Here are some points, one per row:
tensor([-1.06, 0.98, -1.58, 0.07, 0.99, -0.24, -1.25, -0.47, -0.63, -0.88,
        0.00, -1.32, 0.81, -2.36, 0.65, -0.47, 0.09, -0.89, -0.51, 1.08,
        0.01, 0.28, 1.21, -0.67])
tensor([-0.02, -0.78, -0.78, 0.46, -1.19, 0.94, 0.58, -0.80, 0.45, -0.33,
        -0.46, 0.65, 1.09, -1.74, 0.31, -0.97, -0.87, -0.89, 0.12, -0.81,
        2.54, -1.22, 0.26, -0.70])
tensor([-0.66, 1.24, 0.33, -0.73, -0.54, -0.05, -1.79, -0.53, 0.71, 2.61,
        0.09, -1.73, 0.56, -0.59, -0.47, -0.91, 1.02, 1.88, 0.75, 1.05,
        0.11, -1.31, 0.47, -1.72])
tensor([-1.11, -0.73, 0.49, 1.83, 1.42, 1.17, -1.30, 0.91, -0.28, -0.73,
        0.68, 0.71, -0.10, -0.50, 0.04, 0.70, -0.88, -0.09, 0.34, 0.71,
        0.03, -1.06, -2.27, 0.96])
tensor([0.35, 1.00, -2.35, 0.78, -0.03, -3.28, -0.83, 1.19, -0.64, 0.41,
        -0.79, -0.15, 0.08, 0.08, -1.05, 0.68, 0.61, 0.15, 0.54, -0.16,
        0.33, -0.12, 0.14, 2.09])
tensor([1.21, 0.39, 0.19, 1.86, 0.35, -0.40, 0.37, -0.82, 0.99, 0.51,
        -0.34, -0.75, -0.31, 1.47, 0.15, -0.78, 0.47, -1.18, -0.61, 1.71,
        -1.22, 1.28, 0.52, -0.24])
tensor([0.97, 0.94, -0.61, -1.49, 0.32, 0.09, 0.57, 0.05, 2.37, -0.20,
        -0.31, -0.94, -0.16, 0.24, 0.88, 0.17, -1.80, -0.84, -1.43, -0.03,
        -1.37, -0.46, 0.60, 0.12])
tensor([2.22, 1.66, 0.53, -0.42, 0.31, 0.29, -0.40, 0.48, -0.66, -1.28,
        0.06, 1.46, -1.01, -0.86, 0.64, 1.15, 0.75, -0.21, -1.52, -0.13,
        0.61, 1.87, 0.77, -0.90])
tensor([-0.60, 0.36, 1.06, 0.67, -2.43, -1.26, 0.07, 0.73, 0.76, -1.12,
        -1.48, -0.81, -0.93, 0.46, -0.18, -1.65, -1.51, 1.53, 1.72, 0.23,
        0.26, 0.04, 0.14, 0.36])
tensor([0.57, 0.03, 1.08, -1.95, 0.55, 0.43, -0.85, 0.31, 1.05, -1.44,
        0.74, 0.44, 2.08, 0.98, 0.66, 0.34, 0.01, 1.30, -0.14, -0.57,
        -0.15, -2.13, 1.58, -0.88])
tensor([0.48, 0.13, 0.84, -0.33, 0.16, -0.69, 1.05, -0.96, -1.32, 0.89,
        0.36, -1.21, -0.18, 1.56, -0.05, 0.92, 1.22, 0.18, -0.61, 1.27,
        0.54, -1.21, 0.36, 0.74])
tensor([-1.17, 0.10, 0.75, -0.63, 1.20, -1.16, 1.09, 0.18, -0.36, 0.22,
        -0.54, -0.64, 0.52, -0.48, -0.04, -0.02, -0.90, 0.03, 0.91, -0.14,
        -0.21, 0.65, 1.49, 0.05])
tensor([-1.63, 0.00, 0.19, -0.41, -0.27, 0.97, -0.69, -0.54, 1.50, -0.67,
        -1.62, 1.07, -0.35, 1.46, -0.14, -0.91, 0.56, -2.32, 0.14, -0.17,
        0.85, 0.51, 0.34, 1.90])
tensor([1.36, -0.28, 0.25, -0.59, -0.01, 0.88, -0.19, 0.03, -1.66, 0.38,
        -1.70, -0.27, 2.15, 0.50, -2.23, 0.71, -0.21, -0.06, -0.41, 0.66,
        -0.48, 1.58, 0.34, 0.76])
tensor([-0.79, -0.24, -0.94, -0.67, 0.58, -0.63, -0.76, -1.44, -0.08, -1.23,
        -0.33, -1.19, -0.55, -0.92, 0.27, 2.10, 1.19, -0.92, 1.08, 1.57,
        1.11, 0.19, 0.87, 0.72])
tensor([0.39, -1.41, -0.29, 0.47, -0.37, 0.00, 1.37, 0.01, 0.22, 0.70,
        0.76, 1.23, 1.39, -0.10, -0.33, -2.10, 1.82, -1.15, 0.85, 1.93,
        -0.82, 0.53, -1.34, -2.14])
tensor([-0.22, -1.54, -0.82, -2.00, -0.93, -0.81, -0.12, -1.25, -0.26, 0.18,
        0.87, -0.23, -0.60, -0.59, 0.22, 0.43, 0.91, -0.13, 0.24, -1.55,
        0.23, 1.65, -0.04, 0.25])
tensor([-1.22, -0.41, -0.44, 0.78, -0.86, -0.30, 0.21, -1.21, 0.74, 1.04,
        0.36, 0.38, -1.17, 1.46, 0.83, 1.61, 0.80, -0.34, 1.36, -0.52,
        1.10, -0.10, 0.01, -0.47])
tensor([0.59, 0.53, 0.72, -0.42, -0.31, -0.02, 1.29, -2.39, -0.94, -1.54,
        1.00, 0.99, 0.76, -0.15, -0.06, -1.32, -0.16, 1.74, -0.10, 0.38,
        0.76, -1.35, 0.36, 2.85])
tensor([0.29, -1.14, 0.54, -2.06, -0.17, 0.17, -0.62, 3.04, 1.44, -1.08,
        -0.28, -0.30, 0.48, 0.04, -0.80, 2.12, 1.13, 2.04, 1.92, 1.26,
        0.20, -1.01, 1.20, -0.78])
tensor([-0.60, 1.04, 0.41, 0.63, 1.15, 1.81, -0.15, -0.04, -0.90, -0.53,
        -1.82, -0.12, -1.58, -0.72, 1.08, -0.29, 0.84, 1.63, 0.32, -1.67,
        -0.39, 0.24, 0.30, -0.15])
tensor([0.70, -1.36, -0.40, 0.90, -0.55, 0.04, -0.79, 0.91, -0.98, -0.01,
        0.31, 0.97, -1.04, -1.09, -0.80, -0.86, 1.31, 0.26, -1.06, -1.50,
        -1.97, -0.61, 1.70, 1.47])
tensor([1.06, 0.11, 1.00, -1.07, 1.45, -0.84, 0.75, -1.25, -1.00, -0.56,
        0.16, -1.05, -2.02, 0.27, -1.23, -0.15, -1.35, -0.34, 1.61, 0.13,
        0.03, -0.04, -1.21, -0.20])
tensor([-0.78, 0.27, 0.53, 0.15, 0.39, -1.16, -0.54, 0.14, 0.20, -0.29,
        -0.02, -2.30, 0.70, 0.23, 1.32, 0.03, 1.62, 0.23, -1.22, -2.09,
        0.21, -0.75, -0.99, 0.81])
tensor([-1.89, -0.45, -1.12, 0.71, 0.20, 1.44, 0.95, 0.34, -1.85, -1.09,
        1.50, -1.26, -0.20, 1.38, -2.45, -0.13, 0.01, 0.49, -1.38, 0.39,
        0.04, 1.08, 1.22, -0.90])
tensor([1.35, 0.72, -0.51, -0.93, 0.66, 0.18, 1.35, -0.14, 1.02, -0.14,
        0.37, 0.40, -1.08, -0.43, -0.42, -0.75, 1.48, -0.59, 1.68, -1.30,
        -1.07, -0.50, -0.32, -0.25])
tensor([0.79, -0.33, -0.39, 0.25, -1.94, 1.15, -0.11, -0.91, -0.33, 0.06,
        0.13, -0.28, 0.36, -0.01, 1.36, 0.58, 0.40, 1.45, 0.30, -0.20,
        -0.10, 0.16, -1.89, -0.68])
tensor([0.11, -1.55, -0.17, 0.05, -0.65, 1.34, 1.24, 0.81, 0.15, -0.81,
        -2.16, 1.51, -0.61, 0.60, -1.28, 0.24, 0.29, -0.43, -0.24, -0.08,
        0.35, -0.99, -0.18, -1.24])
tensor([-1.01, 1.00, 1.58, -0.76, -0.61, -0.93, -2.24, -0.25, -1.46, -0.41,
        -1.47, 0.85, -0.34, -0.81, -0.47, 0.39, -0.10, -1.69, -0.90, -0.08,
        -0.82, -1.29, -1.44, -0.73])
tensor([0.45, 0.20, -0.97, 1.42, 2.50, -0.28, 0.20, -1.52, 0.70, -0.10,
        1.26, 1.02, 0.97, -1.83, -0.77, 1.03, -0.42, 0.95, -0.34, 0.01,
        -1.05, 0.26, 0.05, 0.35])
tensor([0.35, 0.37, -0.48, -1.03, -1.04, 1.83, 1.00, 0.47, 0.70, 0.40,
        1.18, -1.88, 0.74, 0.82, -0.07, 0.62, 0.34, -0.78, -0.66, -1.14,
        0.09, -0.32, -1.04, 0.41])
tensor([-0.02, -0.63, -0.66, -0.41, -0.49, 0.96, -1.16, 0.62, -0.54, 1.67,
        0.14, 0.62, -1.81, 0.63, 0.57, -0.10, -0.73, 1.36, -0.50, 0.86,
        1.23, 1.27, 0.23, 0.66])
tensor([-1.02, -0.25, 1.56, -0.29, 0.36, 0.22, 0.22, 0.21, 0.70, 0.88,
        0.18, -0.63, -1.48, -0.70, -1.18, -0.13, -0.41, -0.47, -0.88, -1.63,
        -0.18, 0.47, -0.88, -0.24])
tensor([0.23, 0.93, -1.75, 0.47, -1.93, -0.02, 0.71, -0.10, -1.11, -1.96,
        -0.30, -0.10, 0.52, 0.52, 1.07, -0.77, -1.23, -1.46, 0.64, 0.46,
        -1.71, -0.61, -0.38, -1.21])
tensor([2.48, 0.77, 0.57, 1.86, -1.14, -0.53, -1.47, 0.43, -0.09, -0.63,
        1.37, 0.25, -0.69, 0.35, -0.15, 1.16, -1.96, -0.75, -0.97, -0.60,
        1.28, -0.65, -1.07, -0.78])
Along one direction, these points spread out more than along any other. Take the direction at right angles to it along which they spread out most. Go by this last direction. Where along it does each point below lie, from 0 to 99? The average is 50, and the first point in the table lies past the average. One standard deviation of the points above along it is 16.
tensor([-0.38, -1.39, 0.94, -0.81, 1.12, -1.61, -0.41, -0.75, -1.25, 0.71,
        -0.12, 1.35, 0.16, 1.09, 0.86, -2.16, -1.42, -0.11, -1.00, -0.89,
        1.04, 0.86, 0.27, -1.06]) --> 50
tensor([0.08, 0.25, 0.18, -0.06, -1.62, 0.53, -0.65, -0.58, 0.49, 0.69,
        1.33, 0.06, -1.54, -0.88, 0.20, -0.12, -0.27, 0.16, -1.39, 1.08,
        -0.24, -0.59, 1.47, 0.39]) --> 52
tensor([0.34, -1.05, 1.06, 0.74, 0.12, 0.45, -0.78, 0.19, -1.38, 1.85,
        0.05, -0.03, 1.67, 0.41, 1.81, 1.27, -0.65, -1.46, 2.42, -0.70,
        -0.80, 0.83, -0.13, 0.74]) --> 50
tensor([0.00, 0.06, -1.06, 1.52, 1.09, -0.56, -0.82, -1.14, 2.28, -1.13,
        -0.11, -0.35, 2.13, -0.69, -0.14, 0.93, 0.43, 1.76, 0.01, -0.83,
        -0.06, 1.52, -0.92, -0.66]) --> 61
tensor([-0.40, 1.74, 1.01, 1.68, 0.78, -0.49, 0.13, 1.12, -0.45, -0.57,
        1.32, 0.43, 0.82, 1.18, -0.23, -0.83, 0.54, -1.23, 1.07, -1.39,
        1.00, 0.37, 0.90, -0.46]) --> 52
tensor([-0.12, 1.91, -0.02, -0.35, 0.47, 1.67, 0.51, 1.63, 0.10, 1.44,
        0.32, -0.34, 0.83, -1.36, 0.41, -1.61, -0.45, 0.39, 0.40, 0.46,
        0.63, 1.08, -0.10, 0.92]) --> 51
tensor([0.44, -0.06, -0.28, -1.35, -0.28, -0.07, -1.37, 0.18, 0.78, 0.58,
        0.80, 0.44, -0.07, -0.57, -1.65, -1.17, 0.12, -0.82, 0.18, 0.34,
        0.21, 1.39, -1.92, 1.18]) --> 51
tensor([0.93, -1.32, 1.21, 1.65, -0.23, -1.00, 2.05, -0.19, -0.09, 1.24,
        -0.90, -1.39, -0.25, -1.94, 0.11, 0.84, -0.14, 0.01, -0.97, 0.29,
        1.06, 0.56, 0.57, -0.50]) --> 56
tensor([-1.56, 0.91, -1.89, -0.86, -0.35, -0.84, 2.65, 0.86, -0.18, 1.12,
        -0.08, 2.36, 0.25, 0.73, 0.56, 0.26, -0.07, 0.67, -1.50, 0.08,
        0.27, -0.10, -1.74, 0.49]) --> 44
tensor([0.20, -1.08, 0.28, 0.96, 1.52, 0.33, 1.13, 2.69, 0.19, -1.00,
        0.43, 0.66, -0.51, 0.26, 1.32, -1.37, -0.30, 0.03, -1.38, 2.38,
        -0.15, -0.76, -1.49, 0.03]) --> 36
tensor([-1.92, -0.46, 2.07, -0.14, -1.20, -0.47, 0.46, 0.76, 1.40, 0.93,
        0.48, 1.32, 0.23, 0.53, 0.41, 1.60, -0.89, 0.14, 0.94, 0.52,
        -2.38, 0.40, 1.38, 0.13]) --> 38
tensor([0.25, -1.14, -1.89, -0.15, 1.45, 0.74, -0.65, -1.03, -0.52, 1.20,
        -1.41, 0.10, -0.71, 2.05, 0.43, -0.29, -1.22, 0.77, 0.20, -0.70,
        -0.95, -1.89, 0.59, -0.85]) --> 44
